[[101 135]
 [137 130]
 [101 117]
 [134 122]
 [137 115]
 [104 137]
 [150 120]
 [151 113]
 [116 146]]
->
[[101 137 101 134 137 104 150 151 116]
 [135 130 117 122 115 137 120 113 146]]

[[127 149 130 129 127 125 115 125 126 127 129]
 [143 129 129 130 142 103 131 104 129 143 130]]
->
[[127 143]
 [149 129]
 [130 129]
 [129 130]
 [127 142]
 [125 103]
 [115 131]
 [125 104]
 [126 129]
 [127 143]
 [129 130]]

[[153 123 150 124 128 124]
 [153 128 152 126 126 124]
 [118 142 120 144 142 144]
 [132 111 131 114 119 113]
 [125 142 127 144 143 144]
 [126 147 126 145 140 145]]
->
[[153 153 118 132 125 126]
 [123 128 142 111 142 147]
 [150 152 120 131 127 126]
 [124 126 144 114 144 145]
 [128 126 142 119 143 140]
 [124 124 144 113 144 145]]

[[123 123 128 129 127 131 129]
 [123 123 128 129 127 131 129]
 [113 105 128 131 106 148 126]
 [140 135 128 129 104 131 130]
 [140 135 128 129 105 131 130]]
->
[[123 123 113 140 140]
 [123 123 105 135 135]
 [128 128 128 128 128]
 [129 129 131 129 129]
 [127 127 106 104 105]
 [131 131 148 131 131]
 [129 129 126 130 130]]

[[107 132 117 137]
 [128 132 115 124]
 [120 125 131 124]
 [107 140 114 135]
 [119 127 131 121]
 [119 122 126 126]]
->
[[107 128 120 107 119 119]
 [132 132 125 140 127 122]
 [117 115 131 114 131 126]
 [137 124 124 135 121 126]]

[[131 127 128 128 128 130 125 129 128]
 [127 128 129 128 123 130 130 131 127]
 [127 123 132 125 131 128 127 132 130]
 [124 125 139 154 140 125 133 123 128]
 [127 129 129 129 123 130 131 132 127]
 [125 118 136 123 132 128 128 139 134]
 [127 122 133 124 131 128 128 134 131]
 [130 129 128 128 130 132 130 129 127]
 [127 123 132 124 131 128 127 134 131]
 [132 128 127 125 127 131 124 129 128]]
->
[[131 127 127 124 127 125 127 130 127 132]
 [127 128 123 125 129 118 122 129 123 128]
 [128 129 132 139 129 136 133 128 132 127]
 [128 128 125 154 129 123 124 128 124 125]
 [128 123 131 140 123 132 131 130 131 127]
 [130 130 128 125 130 128 128 132 128 131]
 [125 130 127 133 131 128 128 130 127 124]
 [129 131 132 123 132 139 134 129 134 129]
 [128 127 130 128 127 134 131 127 131 128]]
---
[[138 132 130]
 [127 106 126]
 [130 129 142]
 [155 112 107]
 [136 106 108]]
->
[[138 132]
 [127 106]]

[[125 147 115]
 [119 116 113]
 [139 144 101]
 [142 141 103]
 [118 133 124]]
->
[[125 147]
 [119 116]]

[[110 140]
 [135 106]
 [108 144]
 [135 117]
 [125 138]]
->
[[110 140]
 [135 106]]

[[120 149 145 121 103]
 [120 104 123 151 144]
 [131 154 137 117 103]
 [103 113 151 145 124]
 [123 105 122 149 145]]
->
[[120 149]
 [120 104]]

[[156 126 124 141]
 [133 130 154 130]]
->
[[156 126]
 [133 130]]

[[101 148 153 116]
 [129 126 130 126]
 [131 125 128 125]
 [127 128 128 125]]
->
[[101 148]
 [129 126]]
---
[[120 127 116 108 127 145 136 149 130 120]
 [121 139 107 132 134 140 131 124 107 126]
 [123 135 106 140 136 133 129 115 109 136]]
->
[[120 121 123]
 [127 139 135]
 [116 107 106]
 [108 132 140]
 [127 134 136]
 [145 140 133]
 [136 131 129]
 [149 124 115]
 [130 107 109]
 [120 126 136]]

[[128 132 126 127 131 132 128 128 128 126 132 130 124 133 120 127]
 [131 129 132 129 126 124 135 126 130 131 127 127 131 151 132 128]
 [127 133 131 124 124 133 129 124 129 127 128 130 130 136 127 128]
 [133 130 132 122 126 127 129 133 126 127 129 126 131 137 128 132]
 [128 126 127 128 120 130 123 132 127 128 124 131 132 122 125 129]
 [132 124 129 129 122 131 128 130 127 130 127 121 129 135 127 124]]
->
[[128 131 127 133 128 132]
 [132 129 133 130 126 124]
 [126 132 131 132 127 129]
 [127 129 124 122 128 129]
 [131 126 124 126 120 122]
 [132 124 133 127 130 131]
 [128 135 129 129 123 128]
 [128 126 124 133 132 130]
 [128 130 129 126 127 127]
 [126 131 127 127 128 130]
 [132 127 128 129 124 127]
 [130 127 130 126 131 121]
 [124 131 130 131 132 129]
 [133 151 136 137 122 135]
 [120 132 127 128 125 127]
 [127 128 128 132 129 124]]

[[119 133 122 127 122 132]
 [115 141 115 120 115 140]
 [134 124 137 139 138 113]
 [144 132 144 143 144 103]]
->
[[119 115 134 144]
 [133 141 124 132]
 [122 115 137 144]
 [127 120 139 143]
 [122 115 138 144]
 [132 140 113 103]]

[[127 132 136 130 110 129 126]
 [127 132 136 130 148 127 126]
 [127 132 136 129 123 127 126]
 [127 132 106 130 123 113 121]
 [156 132 136 132 116 127 128]
 [127 132 151 130 141 115 126]
 [127 132 136 130 123 127 130]
 [127 132 136 118 123 127 126]
 [127 131 136 130 123 127 126]
 [127 130 136 130 115 127 126]]
->
[[127 127 127 127 156 127 127 127 127 127]
 [132 132 132 132 132 132 132 132 131 130]
 [136 136 136 106 136 151 136 136 136 136]
 [130 130 129 130 132 130 130 118 130 130]
 [110 148 123 123 116 141 123 123 123 115]
 [129 127 127 113 127 115 127 127 127 127]
 [126 126 126 121 128 126 130 126 126 126]]

[[139 111 125 147 131 153]
 [138 106 128 141 136 150]
 [139 108 126 145 133 152]
 [138 108 127 143 134 151]
 [138 106 128 141 136 150]
 [139 109 125 146 132 152]]
->
[[139 138 139 138 138 139]
 [111 106 108 108 106 109]
 [125 128 126 127 128 125]
 [147 141 145 143 141 146]
 [131 136 133 134 136 132]
 [153 150 152 151 150 152]]

[[121 122 118 146 129 117 134 129 148 129 134]
 [127 116 127 150 124 119 138 123 149 125 130]
 [121 123 119 144 134 123 139 127 146 120 117]
 [119 112 132 137 144 117 137 140 144 124 129]
 [137 116 133 140 140 118 145 142 145 126 135]
 [109 134 123 138 136 118 144 125 146 116 106]]
->
[[121 127 121 119 137 109]
 [122 116 123 112 116 134]
 [118 127 119 132 133 123]
 [146 150 144 137 140 138]
 [129 124 134 144 140 136]
 [117 119 123 117 118 118]
 [134 138 139 137 145 144]
 [129 123 127 140 142 125]
 [148 149 146 144 145 146]
 [129 125 120 124 126 116]
 [134 130 117 129 135 106]]

[[135 100 152 111 147 105 110]
 [115 144 134 125 136 143 145]]
->
[[135 115]
 [100 144]
 [152 134]
 [111 125]
 [147 136]
 [105 143]
 [110 145]]

[[119 151 133 143 147 147]
 [133 125 122 126 128 133]]
->
[[119 133]
 [151 125]
 [133 122]
 [143 126]
 [147 128]
 [147 133]]

[[133 141 132 128 129 124 130 118 140 134 125 124]
 [138 128 133 134 120 128 137 115 140 129 128 134]
 [136 116 124 139 124 135 134 128 126 125 135 133]
 [128 153 134 120 137 119 123 120 141 139 120 114]
 [138 115 130 139 116 132 139 119 133 124 132 141]
 [128 151 133 122 136 120 124 120 141 138 121 116]
 [136 117 122 139 127 136 131 131 123 126 137 129]]
->
[[133 138 136 128 138 128 136]
 [141 128 116 153 115 151 117]
 [132 133 124 134 130 133 122]
 [128 134 139 120 139 122 139]
 [129 120 124 137 116 136 127]
 [124 128 135 119 132 120 136]
 [130 137 134 123 139 124 131]
 [118 115 128 120 119 120 131]
 [140 140 126 141 133 141 123]
 [134 129 125 139 124 138 126]
 [125 128 135 120 132 121 137]
 [124 134 133 114 141 116 129]]
